rotation ticks, each row followed by its count of ticks:
The counts run from 0 to 350.
[  3   8  14  -7 -25   0  22   2  13  17 -17   6  -4 -12  17 -11   8 -15
 -10   2  15 -17  17  15   8   4  -3  -4  -2   1 -18  -7 -11 -17  14 -14
 -14  -7]  224
[  2 -25  14 -18 -26   9   1  -4  -2  26  -5  22  16  -5  -1  -7  -2   7
 -31 -15  12   3   3   8  18  -6  -9   0 -11 -17  -4  -5   1  -8  10  -4
  10  -4]  84
[  3  -6  16  -3 -15   8   5  -1  -1  24 -17   2   4 -34  -6   1  14   4
 -20 -16  23  -8   6   9  17   7 -15   7   1  -5 -15  -1 -14 -11   3 -17
   3  -9]  309
[ 13   8  20 -18  -5   4   1 -15 -11  20 -19   3   0 -16  -2   4   1  -9
 -18 -16  19  18  -5  18  22  -9 -12  19 -11   4   9 -16 -13  -1  13  -2
   4   5]  61
[  0  23  20 -14 -28  12  28  -4   2  20 -17 -20  18   4  11 -10   0   2
  -2  -8  -4  11  -2  18   5  -5  -2  -8  -3   1   4   5  -4  17  14 -15
  -2  -2]  182
[  0   8  26 -10 -27  -8   7 -14   5  23 -26   7   5   9  22  -5  -4   0
   5  -3  -7   7 -12  17   6   1 -13  -8   8 -20   7   5   7  20  13  -6
 -15  -2]  26
[  4   1   9  -7 -36  13  13   3  -5  23 -12  -7  21  -3 -12 -14  10   6
 -20 -27  -9  11 -19  15   8 -16 -15   1  -4   1   3  -5   4   8   1 -15
   7  -5]  89
[ -2   7  15  -2 -27  -4   6 -11  11  16 -12  10  12   8  14 -13  -1 -11
   3 -12  -8   1  -3  24   5 -10  -3   0   1 -13  10  -8   8  31  27 -13
 -24  -1]  27
[ 17  12  10  -4  -7  14   3 -11  -6  33 -26 -19  21 -12  -1 -13 -14  18
  -5 -13 -15   5  -5  10  18   6 -17   7  -3   3  -1   1  -2  14   1 -11
  -7 -12]  337
[  1 -23  30  -9 -15  -9   2 -15   6  12  -5  13   8  -3  -5  -4  -8  -9
  -9  -8  25   7  11  14  29  -5 -11   9  -8   2  14  -6   0  11  19  -9
  -3  -5]  239
[  4  -5  16 -19 -20 -10   5  -4  -4  15 -25   9  -3   1  20 -12  -5 -13
   9  -6  -1  -6 -13   5   9 -20  -5 -20  -9 -23  12  20  -2  18  14  -4
  -3  -5]  118
[  4  -6  25 -10 -29  -2  31   8  -3  15 -17 -16   2 -10  -2 -26 -15  -4
   1   1  -3   1   0  10  10 -13 -11  -6  -5  15   0  22 -13  -9  -7 -16
  -2  -9]  306
[  3 -19  17  -6 -16  13  -7  -6   2  20 -19   0   7 -18  -4   6   9   5
 -13 -16  28  12  -4   6  28   3 -15  -4 -15  -4  11   9  -6   7  17 -17
  11 -10]  93
[ 15 -13   0   3 -21   8  -1  -4   7  26 -17   5  13 -11  -9 -22 -11  12
 -21 -17 -17  -1 -17   7  12  -7 -23   3   7   1  -9  -1   9  -3  -1 -14
 -10 -18]  167
[ 24   7  -5  -1   1   6   2  -1   1  15  -8  -4  11 -15   1 -21 -11  -7
  -5 -15   8   5  11  13  26   0  -2   9 -16  16   7   2  -6  20  32 -19
 -20  -9]  37
[  4 -12  18  -4 -39  -8  20   4  10  11 -26   0 -10  -2   6 -16 -12 -12
  -6   6  -9   2 -20   5   5 -12 -21 -12  10   4  -9   3   2 -13  -2 -11
 -12  -7]  228
[ 16 -16  -5 -10  -3  10  -1   0   3  23 -21   1  24 -21  -3  -4  -4   6
 -23 -18  -3 -10  12 -11  19  -4  -7  -4 -21 -14 -13   7  -5  -3  17 -17
   3 -24]  341
[  4   6  18  -8 -13  10   2 -10 -17  33 -22 -10  22 -21   5  -5   4  13
   0 -19  -5   0  -4  11   6  -8 -12   0  -7 -26  -3   5  -7  21   6  -7
   4  -2]  34
[  6  -4  10   7  -8   6   3 -11   6  13 -25 -15  23 -26  -5   4 -15   0
   0   2   5  11  11  18  22   6  -8   5  -9 -15  -9  -5 -17  22  17 -18
  -9   8]  189
[ 10   4  12   7 -18   4  -1 -14   9  18 -15 -16  17 -20 -16  -5  10  -8
  -4 -15  -6  -9   8  11  28 -10 -16  14 -19  -7   0 -22  -3  -3   3 -13
  -8  -8]  157
[  6  -4   2  -2 -22   0   5  -1  13  10 -11  20   4 -24   5  -9   3 -18
 -23  -5  14  -7  12  25   8   2  -3   6   3 -11 -23 -22 -15  -7  24 -18
 -11   8]  138
[  0   1  16  -4 -13  10   8 -13   8  24 -38 -18  20 -16   6   7 -12  12
  -9   1 -10   8   2   2  15   9 -17  -5  -4 -19 -17   0  -8   2   5 -10
  -2  -2]  103
[  9 -30   9   5 -13  -5   5   3  22   3 -17   5   5 -15  -1  -4  -5  -7
 -15 -10  21  -6   8  -1  23   2  -9  -3   7   7  -8  -4   0   7  23 -31
 -12 -25]  14
[ 15  -3   2   3 -24   5 -10 -20  16  24 -13  11  11  -6  -4 -10  -2  -2
 -15  -6 -13  -1   0  19  25   4 -22   9 -21 -15   0 -17  -7 -20   4  -4
 -11  -2]  79
[  5 -13  31 -10 -11  -1 -10 -17  -5  22 -17   7   5 -14  -4   4   8   1
  -8 -19  24  10  -4  11  31   3 -20   8  -7  -6  16  -8  -4   4   8  -4
   5 -10]  240
[ 18  -9  -2   8 -12  -2   2  -6  19   9 -22   3  16 -14   0  -8 -12  -6
 -19 -11  -4   4  -1   6  12   0  -8   4  11   3 -10 -19   4  15  29 -23
 -23 -10]  106
[  5 -12  16  -5 -12  -3  20   3  15   7 -25 -10   6  -8  15  -1  -3 -11
  -1 -10  14  -8   8  -7  15   1  -2 -13   0   6  -4  13   1   7  25 -27
  -9 -26]  100
[  6  10  11  -4 -21   6  29  -2  10  10 -13 -13  18   5   6 -15 -11  -8
  -2  -5   2  15   7  20  15  -6   4  -4  -3  16   9   2  -3  19  27 -23
 -15  -6]  183
[  2 -17   9  -4 -41  -8  12   2  12  12   2  19   4  10   1 -29  -6 -10
  -8  -7  -4 -10   1  15   8 -14 -12  -4   5  -3  -2   1   6   3  13 -18
 -21 -11]  82
[ 15 -15 -10   1  -6   5   5   7  11   9 -11   1  17 -21   1 -15  -2  -8
 -17 -17   3 -12  15  -4  19  -9   1  -4 -15   1  -7  -1  -1  11  31 -24
 -12 -26]  340
[  2  -7   8   4 -37  -7  -7 -13  11   5 -18   5   8  -7 -15  -1   8 -17
 -11 -18  -6   6 -24  17  18 -21 -21   7  -8  -7  11 -21   4   3   6 -13
  -5  -3]  235
[  5 -23  13   4 -17   1   3   4   5  10  -5   3   2 -31 -11 -13   4  -6
  -8  -9  28  -8  17  13  22   5  -8   6   3   4  -7   4 -15   0  12 -26
  -8 -10]  308
[  6  -4  13 -18 -22  -3  15  -5  11  19 -27   5  11   5  13  -9  -7   3
 -27 -16 -11   3 -12  -7  -1 -15 -11  -7  17   2 -12  -7  19   5  14 -10
  -8 -19]  21
[ 10   9  17 -20 -19  -6  15  -9  -2  20  -6  25  -2   4  18 -21  -8 -14
  -7   0   6  -5  17  27  10  -9   2   3  -7  -1  -1  -9  -2  -1  17   2
 -15   6]  293
[  5   2  15   0 -23 -10  14  -2   8   2 -15 -10   2 -13  -5  -9   6 -32
  10  -7   3 -11   1  14  16 -31  -4   0 -14  -2  10  -6  -9   8  15 -14
 -10  -4]  64
